One turning vector, and how many steps it has turned:
The counts run from 0 to 444.
[  3.3 -28.9  -4.5 -12.1  17.7  -1.7 -10.7 -14.1  26.0 -15.2   0.5  21.0
  -2.3  10.1  45.5  13.7   5.8   4.2  -4.6 -17.5  26.3  25.3   0.7  31.0
 -13.2  -3.2   6.9   3.3  23.6  -6.3   2.2 -23.5 -16.7  -4.9  -7.4 -14.1
  -5.1  15.0  24.8  -6.6 -16.8  28.1] : 96
[ -3.6  36.2  -3.2 -26.5   6.3  26.3 -24.4  21.4  12.3 -10.5  -2.2 -11.3
  -9.5  19.9 -13.4  20.7  -5.5   6.0 -25.6  27.9   7.4  15.4   4.7  -5.9
  12.8  -7.1 -20.6  13.2  -8.1 -14.2  43.7  -5.3 -10.2 -13.1 -18.6   1.6
  12.8  26.5  -7.8  -9.4  -0.2   1.8] : 114
[-36.0   9.9  15.7  -9.5  26.8  35.3  10.1   4.2  17.6 -37.9  -9.3 -10.5
   2.4 -17.4  -7.8  18.6   9.3  -6.7 -31.5   1.0   5.0  -4.5  -9.3 -16.3
 -18.0 -11.3  -1.0  -8.4   5.6  -0.7  14.2 -15.7   9.3 -10.0  -8.2  13.3
   5.0   5.4  -6.3  45.3 -11.5  -7.7] : 328
[ 28.8  10.6  -6.5  -1.4 -18.5 -22.6  -0.6 -25.3 -23.2  15.7  19.6  17.5
  -2.4  18.3   2.2  -3.2 -19.6  11.3  14.4  -1.2 -30.5  12.5  13.0  -5.4
  17.1  11.3 -30.3  -6.1 -24.8 -12.3  -3.1   1.9  -0.2  -4.1   1.6  -7.7
  20.1  17.0 -13.6 -35.9  19.2  18.6] : 431
[ 27.6  14.7  -8.7   6.1 -22.8 -11.8 -15.6  -7.2  -5.8  -2.0  26.4  11.3
 -10.9  25.0   4.1   9.1  -9.8  -4.3  -0.3  -4.5   1.7  12.6   3.8 -15.9
  17.5  -1.2 -20.2  16.3 -26.4  -9.5  15.9   9.1 -15.8  -7.1  37.4  10.4
  19.8  34.1 -19.9  -0.2  37.8  -7.6] : 252
[ -3.1   5.5 -19.0  -3.1  -2.5  19.4  32.2   4.5   3.5   7.1  11.6 -22.8
  -1.6   1.8  -3.3 -12.7   9.6 -34.8 -16.0  14.4 -24.8 -15.2  -6.1  -1.0
  28.2  -5.0 -20.5  20.9 -34.3  19.1  -9.4  19.6  -5.5  16.9 -16.1   2.2
  16.3 -15.9 -34.3   8.7  14.3  -7.9] : 421
[ 19.8 -33.9  27.8 -13.5 -17.3 -10.1 -35.6  -5.7   4.6   9.0 -20.0  17.8
   0.6 -10.7 -10.2  -9.0 -16.6  -0.8   0.2 -34.5  32.7 -13.9  16.7  -0.5
  -1.9   0.4  42.4 -14.3  14.8 -14.4  11.7   6.7 -13.8   2.9  15.1   0.3
 -13.1  15.6  15.8   3.2 -17.6  -1.6] : 272
[  3.7  23.7   6.1  -4.1  13.9  27.2  -9.1   4.4  22.7 -31.3  16.6   4.0
 -13.9  16.7   5.1  24.0  -0.3 -11.0 -25.3   3.5  21.2  19.8  -3.1 -10.0
  14.8 -21.4  -9.4  22.1  -6.4  -2.1  36.7   4.7 -17.2 -12.6  17.2  18.8
   7.7  26.8 -18.2  21.2  22.0 -12.6] : 73
[ -2.2   5.6  28.8  21.6  -7.0   0.7  18.1 -24.0   7.7 -20.4  18.1   8.8
  12.3 -19.3   6.3   2.5 -33.6 -13.0  -4.0  -7.1 -23.1 -12.0   0.5 -39.7
  -8.7 -12.4   5.0  16.2 -22.4   4.2 -18.5   4.3   1.3   1.1  31.1  23.1
   3.9 -15.7 -21.4  28.2   7.3 -13.8] : 36
[ -0.3  -4.6  -7.4   9.3  32.7 -13.9  26.1 -15.9  32.8  -4.2   8.4   4.7
  -2.4   3.0  19.7  16.1  -0.9 -29.8 -13.0  31.4 -14.9  20.1 -10.7  29.1
  -0.6 -19.9  19.4  29.1  17.9  10.8  -7.0   4.7   2.2  -2.6  -3.3  -7.1
  -2.7 -10.7   1.3  -6.9 -28.8  29.9] : 351
[-25.0  16.1 -14.6  -8.6  -1.6  19.6  13.6  19.8  12.2   1.5  -1.0 -33.3
   3.9   6.3  21.5   1.7   9.3 -17.1 -16.9  33.8 -17.8 -13.6   1.9  -1.6
  -0.2  -8.3 -28.1  26.8 -31.6   8.5  -7.6 -10.8  -1.0  16.7 -36.4  -0.5
  20.3 -16.2 -14.2  -8.8  -6.2   5.5] : 377
[ 27.1 -23.0  -5.2  12.6  10.4  -9.4  24.9 -26.8   2.3   3.1  -1.3  10.9
 -18.9 -14.1 -17.6 -12.9  12.9 -23.9  24.8 -11.0 -22.0  10.6  17.9  24.7
  12.8 -11.9   6.3 -30.9  11.2  -1.5 -13.4  27.7  24.4 -21.2  17.7   5.5
  15.1  21.8 -10.3   1.3   0.0  16.2] : 438
[-42.7   4.9   0.8 -17.2  12.3  32.4  18.4  -3.0   6.6 -22.2  -9.6 -26.1
   2.2  -8.8  19.2   2.6  26.6   1.5 -14.0  -2.2  -6.1  -6.5   0.4   4.3
 -18.4  -5.4 -32.4 -13.4 -15.2  11.1  -9.7 -34.6  14.0   7.6 -40.8   0.9
  18.5   1.5  -9.2  15.6  -3.9   5.6] : 373
[ 24.8 -16.7 -25.4  -9.2 -21.8 -43.3 -11.8   8.2 -10.6  27.1  -0.1  11.6
  -3.3  18.8 -13.1  -7.5 -15.7 -13.0  11.2   3.3 -21.3 -18.0  18.5   6.7
   9.6  30.2  13.0 -10.2  -0.6 -28.0  -6.1  15.4   1.1  -0.6  20.6  -9.3
   8.8   7.5  18.4 -17.5 -10.1  17.0] : 224
[-17.0  -8.9 -20.7 -14.4  -2.8  25.5  24.3  -9.9  -2.0  -2.9  12.4 -19.0
  -3.3   8.2  23.5 -11.7  32.4 -15.7  -9.6 -23.0  -0.9  -8.4  -4.3  16.0
   8.9   6.0 -42.0  -2.6 -29.7  18.4 -15.1 -12.8  -6.8  17.4 -30.6  -4.7
  20.1   0.1 -20.1  13.2  21.4  -1.6] : 417
[-24.6  15.0 -23.4 -34.3  -5.2  12.5   3.5  28.7  -4.5   7.0  -9.7 -22.1
   6.4  12.5  -6.6   3.9   4.4   0.5 -24.0  23.1 -20.5 -25.0  -1.2  -4.9
   1.3  26.8 -28.6  -2.9 -21.0 -12.4   6.8 -18.3   4.9  10.2 -39.1 -12.7
  16.8  -7.7   5.5  -2.0 -16.3  10.1] : 153
[-24.5 -10.9  -0.7 -22.2  39.8  20.1  33.6 -13.9  10.6  -8.3  -9.4  -4.5
  -0.4 -14.7 -28.8   3.3  22.3 -15.9 -25.9  -7.1 -11.2  -0.6 -12.6  20.9
   3.8   3.9   4.7 -28.6  21.8   6.0   8.0   0.5  16.8  -8.7 -26.8 -10.6
  -4.4  -2.5   0.0  24.0 -26.3   7.2] : 146
[ -9.1 -10.6   8.1 -23.7  -2.9  30.4   1.3 -17.0 -10.0   1.1  -8.9 -15.3
  -7.5 -10.2  -7.5 -18.5  30.2   2.7  -6.8 -37.0  16.2  -2.6   9.5  19.5
  10.6  -5.9 -21.4 -41.6 -10.3  11.4   9.5  -8.0   2.3   7.7 -41.2  -4.1
   9.6  18.4 -13.8   3.1  10.1  -4.7] : 413
[  6.2  27.8  37.9  -5.0  -6.3  11.7  -4.8 -16.0  -3.1  18.9  -3.0 -11.6
   7.5 -14.2 -14.8  -8.4 -25.6   5.0  -3.6  19.0 -14.1   5.5  15.3 -10.9
  13.6 -31.1 -10.6  11.1 -25.5  12.2  16.5  10.6   3.3  10.7 -33.3   0.7
   6.7  -8.9 -25.8 -41.3 -10.9   7.7] : 383
[  1.9  -8.5  10.6 -17.9 -33.4   9.9 -29.7  -5.3  -9.0 -10.7   6.2  -1.9
  -3.0  13.6  20.6  -5.0   3.6   9.1 -10.8 -44.8  33.2 -13.8  13.8 -14.4
   4.8   5.5 -15.0  -6.9 -27.8  -4.8  10.8 -20.9 -24.9  16.4   1.8   5.9
   7.0  20.8  -7.1  17.7  28.9 -17.5] : 25
[-39.9   3.9 -15.1 -32.6   7.9  12.7  14.1  12.2  -7.4  -3.4 -11.0 -13.6
  11.9   4.1  -7.3   5.0   5.1   4.3 -25.4   9.6 -25.3 -25.4  -7.2  -3.5
 -10.4  30.4 -23.9 -14.7 -10.4  -7.2  -5.6 -24.6   9.2   7.7 -40.4 -12.5
   9.2 -13.8   4.2  11.4 -20.8  11.2] : 151
[ 10.1  -2.3  22.5   0.2   3.5 -21.0  27.6 -35.4  -6.9  25.1  -2.1  10.7
  17.9 -23.2 -19.5 -14.2 -27.3  -4.9   5.2   9.7 -40.8  -4.8   3.0  -0.7
   6.4  -2.1   8.1  -2.2  -6.3  10.9 -16.9  13.1  15.6   5.8 -19.2  -8.6
  -1.1 -23.4 -12.6 -25.7 -23.2  20.8] : 175
[  2.2 -42.8  -4.7 -15.8 -12.7  -0.2  -1.5 -16.3  -6.9  -6.6  -8.5   5.2
  -8.4  -5.2   5.6 -14.3  29.3  -5.1   5.0 -55.7  22.2 -16.2   8.8  15.9
  -6.6  15.2   0.5 -38.8   0.8  -0.9 -11.2 -11.3  -1.9   4.5   0.9  -4.6
   7.2  24.4   5.1  29.4   8.0  -2.0] : 233
[ 15.1  10.8   1.3  -0.8  10.2 -20.6  11.6 -41.0  -3.5   6.9  23.6  15.1
  -2.7  18.2  23.4   5.7  -6.3  13.8   1.5   1.5 -16.1  36.5   3.2  21.4
  14.3 -12.0 -28.7   1.5 -10.1   6.5   1.0  -9.0  -0.4  -1.7 -20.1 -13.7
  11.5  16.6 -10.7 -38.1   7.2  29.0] : 389
[ -1.0 -17.7   2.6  18.8   5.4 -15.2   2.2 -14.4  27.9 -22.1   3.9  16.3
   4.2  -7.6  57.8  14.9  -4.9  -7.6  11.8   3.9  -2.6  11.5  -1.1   5.4
 -36.3 -13.0  11.5  25.3   5.3   1.9 -28.4 -18.4  -1.2  -5.4  19.4   5.6
  10.7   1.8   9.4   8.3  -9.3  24.8] : 305
[-11.4 -12.1   4.4 -22.6  -4.2  30.0   9.0 -20.2 -11.9  -4.1  -3.5 -14.1
  -6.0  -6.3   3.1 -18.3  33.4   1.3  -6.8 -37.4  11.9  -1.7   7.9  21.6
   8.8  -3.5 -31.7 -33.1 -14.7  12.6   3.0 -17.4   1.3  12.4 -39.5  -6.2
  10.9  16.0 -15.4   8.8  13.9  -2.6] : 414
[ 19.6  -7.4 -26.6 -22.6   2.6 -32.5  -1.0 -10.6 -12.4  26.7   3.9  13.3
  -5.9  26.8 -18.7  -3.6  -2.4  -5.1  -4.3   0.3 -14.0  10.4   6.7  31.1
  26.5  25.2  -3.5 -17.5   8.3 -16.9  13.6   9.6  -2.7  -3.0  -8.5 -23.8
   7.5  19.2  10.1 -28.8 -12.0  28.0] : 182
[ 19.9 -37.6   2.4 -14.1 -14.3  -7.5 -16.1 -11.5  -6.0   8.0 -17.0   6.7
 -14.0 -11.5 -21.9 -17.9  13.9  -9.5  11.7 -43.2  21.8 -11.0  19.4  17.8
   6.1   4.1  18.9 -45.9  11.6 -10.3   9.4  13.4   5.3  -4.3   7.8  -1.7
   3.2  32.4   3.0  12.5  -2.4   0.1] : 230
[ -3.0  11.2   1.2  12.7   1.6  -9.8  -0.5  11.2  21.0 -19.5   7.0   9.0
   8.6   4.4  35.3  25.0 -35.5  -3.3   6.9  38.2 -28.7  -0.5   6.4 -23.2
 -27.0  -1.5  -4.3  34.9 -10.8 -17.6 -20.1 -16.3   4.0  -6.4  15.6  10.1
  18.4 -11.2   6.9  -4.4 -11.5  21.1] : 83
[-11.2 -31.2 -36.4  -8.0 -15.1 -19.8   0.8  21.5   6.0  -0.8   0.9  -9.5
  -0.4  10.7   7.8  -0.6   1.9 -28.5  -4.5  -9.6  -9.3 -40.9   7.5   1.8
 -10.7  35.1  18.2 -10.0  -0.6 -22.3 -21.0  -5.1  -2.4  11.3  20.8   1.0
   5.9  -8.9  20.0  31.5 -11.3   0.1] : 14
[ -5.0 -41.6 -13.2   0.9   5.9  -7.8  -1.3  -2.8  22.0 -27.4   0.0  15.2
  -6.5   5.0  41.4   9.8   8.2 -12.9   4.0 -27.4  14.8  -5.3   5.3  15.6
 -22.0  11.2  20.0  -7.4  16.1 -14.2 -18.0 -22.0  -7.9  -0.3  19.1   1.7
   2.5   8.8  25.2  25.6  -8.5  14.1] : 54
[-30.0   6.3  10.0 -19.7  21.0  37.7   6.5  -6.3   9.1 -22.5 -15.3 -21.9
 -10.1 -16.1  -9.9   1.4  33.0   0.3 -17.7 -10.2   8.4   5.2   3.8  15.6
  -5.9 -19.6 -17.7 -33.1   4.9   5.4  14.6 -17.7  18.2  -5.0 -37.4   4.4
   9.9  21.1  -8.7  20.9  -9.7   4.9] : 370
[  5.9 -14.2  10.0  16.2  -7.2 -27.9  31.9 -35.8 -10.9   7.3   7.1  15.1
  13.6 -17.4 -13.1  -7.5 -20.5 -10.7  17.0  -9.2 -50.4 -17.0   1.9 -14.8
  -5.5  11.4   4.3 -11.6 -10.8   0.7 -34.2  12.4  19.6  -1.4  21.8   1.5
   7.8 -12.8  -9.8   7.4  -5.2   9.6] : 218
[ 10.7  21.2  39.2  -5.4  -3.6   1.7  -3.8 -35.1 -12.4  16.1   3.8   2.3
   9.4  -9.2  -2.0  -8.0 -25.5  19.4  -1.5   2.8 -12.8  19.0  12.7  -6.0
  12.6 -25.7 -17.9   2.1 -20.8   9.9  12.1  -1.0   4.5   7.0 -35.0  -2.1
   6.0   3.0 -20.8 -42.7  -1.7  14.2] : 385
[ 36.5  -3.3 -20.9   8.1   2.4 -22.9   8.0 -19.2  -2.2  13.7  13.0  11.1
 -23.6  13.1  -7.9  -4.6   3.3 -16.4  21.0   4.6 -20.3  23.3  18.0  23.5
  25.6  -5.1  -9.9 -13.0  -1.0  -9.7   2.4  28.7   9.4 -16.4  18.8  -0.7
  19.7  32.6 -11.6 -19.0  12.7  18.4] : 435
